Rows swapped in pairs by one turn or mirror: which row each one swaps with
vun: 239	-178	80	95	243	18	109	153	-39	146	94	-7	278	83	180	23	231	61	-13
Mem: -236	5	-89	96	75	-24	-123	62	37	-153	-1	31	-26	40	-53	53	22	208	-283
dup: 156	-96	159	-85	36	-154	152	-60	-164	-29	206	-127	-335	-32	143	147	-99	-52	58
nelo: 229	-284	97	130	94	-31	156	122	-12	42	20	4	292	129	206	-117	170	62	29
defu: 188	80	32	-203	41	-86	165	0	4	126	241	48	-235	48	122	149	-227	-66	27
ges: -7	-253	289	-177	173	228	-51	-174	70	137	29	58	75	-175	-76	-73	160	-45	-33
tume: 138	14	81	-49	-141	-204	72	-142	-18	115	141	-116	-222	-29	-42	184	-136	58	200
Devu: -182	-85	133	-72	-30	64	-122	-41	-143	-248	-32	-178	54	169	-124	-43	-77	41	-195
vemu: 63	-237	291	-177	176	222	-121	-164	19	123	85	41	100	-178	17	-163	110	9	45
diz: 46	-317	280	-140	232	282	-61	-142	23	176	10	26	76	-62	-26	-87	87	-20	-7
fevuz: -16	-264	246	-178	195	280	-63	-108	58	156	73	57	82	-167	43	-32	124	-44	68
fub: 216	-13	94	78	119	-130	111	31	-331	189	165	-1	-173	-12	43	56	-187	-47	79
novo: -213	12	17	35	61	-95	-45	-77	62	-77	66	-79	176	113	-110	-66	-104	-73	-384
tafe: -106	21	66	-17	94	15	-292	-11	17	-45	33	-55	-14	167	-219	1	-16	215	-322
gulob: 223	-228	62	106	111	34	209	117	11	110	60	-86	330	64	210	-83	144	62	-8
padif: 82	142	-76	65	121	-136	144	3	-89	136	110	-41	-77	8	54	293	-245	-9	175
gomeb: -17	-2	91	-80	187	-87	42	153	37	48	232	-216	-207	47	49	278	-166	-37	194
Bibam: 53	60	9	-7	203	-96	-57	-53	63	174	139	-206	-194	181	81	188	-58	-57	269
Futus: -328	30	159	92	104	-50	-23	50	127	-181	16	-217	39	134	78	-116	-138	91	-65
Bag: -215	92	74	129	291	-31	-145	20	169	-71	-106	-97	-20	204	30	-125	-66	163	-72
Rosod: 58	-347	266	-172	159	255	-95	-92	65	138	46	67	7	-80	-16	-37	193	-76	72
Sipop: 67	-253	289	-149	190	317	-84	-172	51	135	43	-6	74	-43	67	-150	151	-51	43
baze: 270	-200	44	61	122	-28	210	132	-33	94	110	15	268	90	236	-44	211	67	-13
Serek: 176	-55	144	-5	-14	-4	205	116	-175	-53	152	8	-209	189	-11	229	-188	45	128
Rofab: 125	-209	299	-192	159	296	-40	-121	86	195	13	93	51	-61	6	-110	106	-22	65
kes: 268	-221	143	89	165	2	195	73	0	170	120	-55	319	86	217	-21	165	47	-26
netuk: -245	15	34	51	127	-81	-204	1	72	-108	93	-124	-48	28	-46	-153	-67	109	-348
Vas: -199	-46	100	208	47	-62	-88	-108	295	-112	124	-113	-82	-3	-122	-125	23	85	-177
Kav: 241	40	-85	58	55	-127	82	26	-148	-18	224	-73	-235	39	22	190	-125	-76	108
femo: -175	-97	27	75	83	95	-45	-60	-134	-2	-36	-152	-121	32	-87	-226	-41	20	-359
Gosup: 274	-217	152	163	200	84	149	122	-12	111	72	-5	303	124	201	-27	145	69	29
Lekan: -343	63	43	-6	113	50	-71	-75	147	-98	-112	-127	41	68	14	60	-35	16	-234
pubo: 238	-251	88	192	139	56	235	88	31	129	157	3	219	94	173	-44	188	61	-64
Mul: -107	-80	6	12	-38	39	-157	-64	102	-122	41	48	1	73	-291	-47	-136	178	-249
dod: 36	146	-31	-115	-80	-28	207	-12	-98	28	220	12	-170	179	52	125	-156	-47	100
mit: 52	-221	303	-164	146	251	-20	-165	101	167	-38	-7	67	-108	26	-136	181	3	39
Zerom: 152	54	-23	28	123	-204	-46	79	31	-5	358	-1	-160	-13	187	134	-54	50	179
mukun: -179	60	54	116	46	47	-88	-99	27	-213	-27	-44	-86	-2	-138	-169	-99	16	-228
Laras: -164	-98	151	129	164	-103	-53	-6	-80	-245	-7	-116	-18	28	-24	-55	-27	53	-345
bipuv: 63	34	-102	-83	101	-224	47	-173	-42	122	240	24	-77	-135	175	178	-183	-27	106
Zilup: 185	99	126	20	-91	-124	86	-105	-114	183	219	-4	-201	256	65	115	-80	124	108
Lodon: 268	-46	-164	36	114	-194	-32	-13	41	26	109	-36	-277	113	105	95	-109	-94	136
Kodug: -146	82	12	-54	89	-31	-57	60	42	-160	22	-79	75	88	-315	5	-185	35	-230
limu: -182	-36	6	182	138	-107	-205	-188	138	-110	-90	52	-86	103	-52	-112	-58	-32	-127
Digel: 23	-234	299	-199	200	272	-41	-127	68	145	21	36	127	-95	48	-73	150	-15	-39
mupo: 160	-33	-106	-38	-154	-113	77	-32	-98	61	310	59	-95	173	36	149	-140	99	131
fivob: -255	105	-75	-18	67	85	-24	-89	104	-74	-106	-158	-28	-2	-54	-31	-125	76	-222
bapon: 169	104	26	-78	77	-182	129	40	36	100	72	-80	-93	59	142	322	-205	-40	171
tode: 126	30	88	60	43	-226	114	8	-30	160	321	-64	-301	90	84	144	-141	6	82
zozuf: -176	-44	-95	111	116	-61	51	-132	247	-67	4	-76	7	-40	-25	-35	-121	110	-347
Nare: 259	-232	60	84	161	49	174	86	-68	149	62	-19	277	159	248	-75	111	45	13
perep: 223	-212	54	121	149	22	106	120	-14	142	107	2	331	179	147	-40	217	5	-30
fus: 259	-200	67	71	183	22	201	111	-52	93	116	3	273	78	249	-9	225	48	-31
pab: 33	-237	344	-167	167	210	-24	-191	78	130	2	10	116	-170	-17	-89	167	-52	16

Swapped with netuk: tode
Swapped with mukun: Kav
Swapped with femo: fub
Swapped with ges: baze
Swapped with Devu: Serek

Rows swapped in pairs by one turn or mirror: which row each one swaps with
gekom: 242	-189	-253	72	-21	30	-95	234	65	-84	231	100	107	-22	-16	64	-148	-239	-385
bida: -1	-209	-174	-260	-54	-59	-66	131	-62	-96	-189	69	51	124	62	102	12	-314	-94
kinuz: 86	434	39	-75	-105	-43	1	150	55	-21	-199	-116	142	-15	24	30	-216	-158	-134
Povad: 96	-105	-27	120	-110	-339	50	124	80	167	200	-48	107	51	-73	62	-118	-81	85
Vosi: -10	83	-60	-18	69	-72	-34	276	-79	56	-228	-294	-96	-17	42	255	-139	25	-155
kur: 186	261	-210	-32	-116	248	-128	230	-83	135	89	-95	153	-16	-28	-37	200	-181	-104
Saguf: -156	-70	-94	-72	92	-4	-254	77	-32	-183	5	-27	78	117	90	200	142	-2	-194
zotud: -13	386	-19	-145	-76	-162	-216	38	-57	2	54	-112	86	-88	33	13	-101	-93	-209
mopa: -163	9	24	-228	-138	-128	-171	242	1	-140	241	131	157	-48	167	49	-113	-59	-19
zas: 12	-168	-283	-81	-53	-263	-75	302	-29	-129	-66	34	136	64	-20	-33	-249	-73	-226
tuvi: 320	365	37	8	-112	102	-5	91	124	42	226	71	113	-92	-8	16	-62	-94	-38
geze: 11	75	-80	-144	-105	-240	-265	1	-35	-113	59	-174	38	-122	-37	19	-280	-20	54
lum: 37	208	-46	-58	-109	247	114	204	-29	279	-107	-171	102	-90	108	-88	141	-123	-102
doduf: -114	-159	-384	-139	-146	178	55	278	162	-106	-18	57	152	20	-83	87	-105	-102	110
Vimup: -26	196	-63	-19	212	-34	-257	102	-135	60	-20	-233	270	-90	63	102	46	-30	-179
Meb: -49	351	24	-18	-80	251	9	13	114	63	-50	-170	154	-17	27	90	-360	-87	-226
vab: -14	38	125	93	25	246	-60	227	8	-1	454	95	113	-5	-70	85	-98	-78	11
sig: 282	-58	264	-177	-127	7	43	34	54	103	12	-185	301	-39	49	130	-74	-175	1
Tuti: 130	74	43	18	-224	-52	65	1	105	216	14	-262	103	-144	42	54	155	52	-24
fogo: -44	-275	-173	-17	-97	-262	-25	242	-42	55	-221	-58	164	-17	-57	-6	-149	-50	-46
sula: -118	-14	-215	34	-145	52	176	127	174	-17	34	-191	206	-160	-49	178	233	-102	-148
vato: -26	23	-68	-172	-82	150	-157	-64	-52	175	-125	-44	-66	-159	22	-150	-323	-199	-144
zubod: -26	-51	-306	116	-58	242	112	-26	79	-45	27	9	115	-32	-164	276	-245	-182	108
kato: 217	12	-126	231	-8	357	138	168	57	178	66	-107	224	-11	-60	35	-241	-63	96
semut: 81	-285	-141	48	-137	421	78	56	240	-42	72	50	119	-88	-80	105	-134	-65	-64
Vaf: 212	64	24	-41	122	128	-167	191	-19	190	81	-181	348	0	-26	5	-282	23	175
Pivo: 142	-214	-52	157	-88	132	171	-47	151	-89	240	-43	186	22	-76	135	-260	-142	112
degim: 119	118	-12	-93	-73	228	-265	143	-57	-4	-255	-56	145	-226	-131	206	-257	-107	-67
Midu: -162	29	-44	-154	5	-144	-19	178	7	-104	31	-97	-39	26	-25	-59	-471	-152	-105
bobuv: -158	155	-112	71	-79	-62	40	261	-40	69	-7	-19	-190	-43	-172	-52	-251	-73	66
Fupov: -6	58	-162	-166	0	55	-120	108	-183	-56	-5	46	16	-106	208	-203	-331	-122	83
vosod: -17	66	-75	-77	179	324	9	157	-167	130	47	-86	169	-117	220	-96	-261	-60	98
lukov: -32	-20	49	-164	-28	15	-110	89	25	-139	283	-102	430	-119	167	146	-50	-45	-270
Zodo: 4	-309	34	25	-20	326	26	-90	165	38	169	-34	123	34	-78	76	-189	-201	-201
non: 155	6	-70	-29	-124	265	-41	231	59	76	231	-31	104	-101	111	325	205	-105	-157
duzul: 58	-54	-321	21	-118	-339	49	61	11	159	-50	-162	112	-56	-41	3	-28	-155	-163
ked: 139	-140	90	-94	-198	46	-207	145	11	17	164	69	469	-178	48	118	-40	-62	-47
Begur: -61	-118	-73	100	-39	-34	207	133	171	-7	269	-114	121	141	0	50	142	-128	-270
sokiv: -82	33	-111	13	159	-31	175	291	94	-199	-14	14	-85	211	27	-13	-141	-52	-179
suni: -11	16	-302	127	54	293	71	117	78	172	83	41	51	201	56	-14	-42	-279	-269
nub: -88	88	-53	75	87	200	-98	57	28	-113	-75	-96	161	186	-157	363	-24	-131	-206
nafu: 208	-26	98	-138	-224	178	-232	102	11	138	-138	151	247	-194	83	67	-120	-215	-44
gos: 181	68	23	-66	-134	-62	45	271	64	-27	11	-192	115	-235	45	-76	-414	-57	-303
labuf: 97	-17	-106	100	64	149	133	228	142	-48	138	66	207	249	62	63	124	-286	-230
rumeg: 39	-316	-105	-27	-91	-8	44	124	112	-39	392	-99	130	-24	89	-69	60	-85	2
zuzom: -110	99	-286	-54	14	351	-81	253	-52	-152	-115	65	93	-23	37	63	-327	-82	0
tuk: 95	-353	-92	82	40	324	123	310	42	126	-76	-62	135	-40	-25	20	43	-147	-126
vodiz: 195	-65	-58	-8	-141	95	16	74	126	126	478	57	150	-35	-32	-56	-130	-293	-52
Vizi: -106	100	-36	28	21	131	92	247	43	-179	-94	-347	135	170	-169	172	-88	-11	-179
dud: 300	-31	31	-64	-246	-42	-15	197	84	37	285	-38	417	-153	23	-2	-159	-31	-131
miz: 16	-383	46	41	-10	57	43	199	91	48	-274	-13	143	113	6	101	-165	-164	-121
migub: 115	8	-84	-50	114	187	-244	80	-93	131	-202	-75	30	-95	33	-113	-366	14	-29

Swapped with degim: tuk
Swapped with gekom: gos
Swapped with kur: Vizi
Swapped with Meb: suni
Swapped with lum: nub
Swapped with zubod: vosod
Swapped with bida: sig

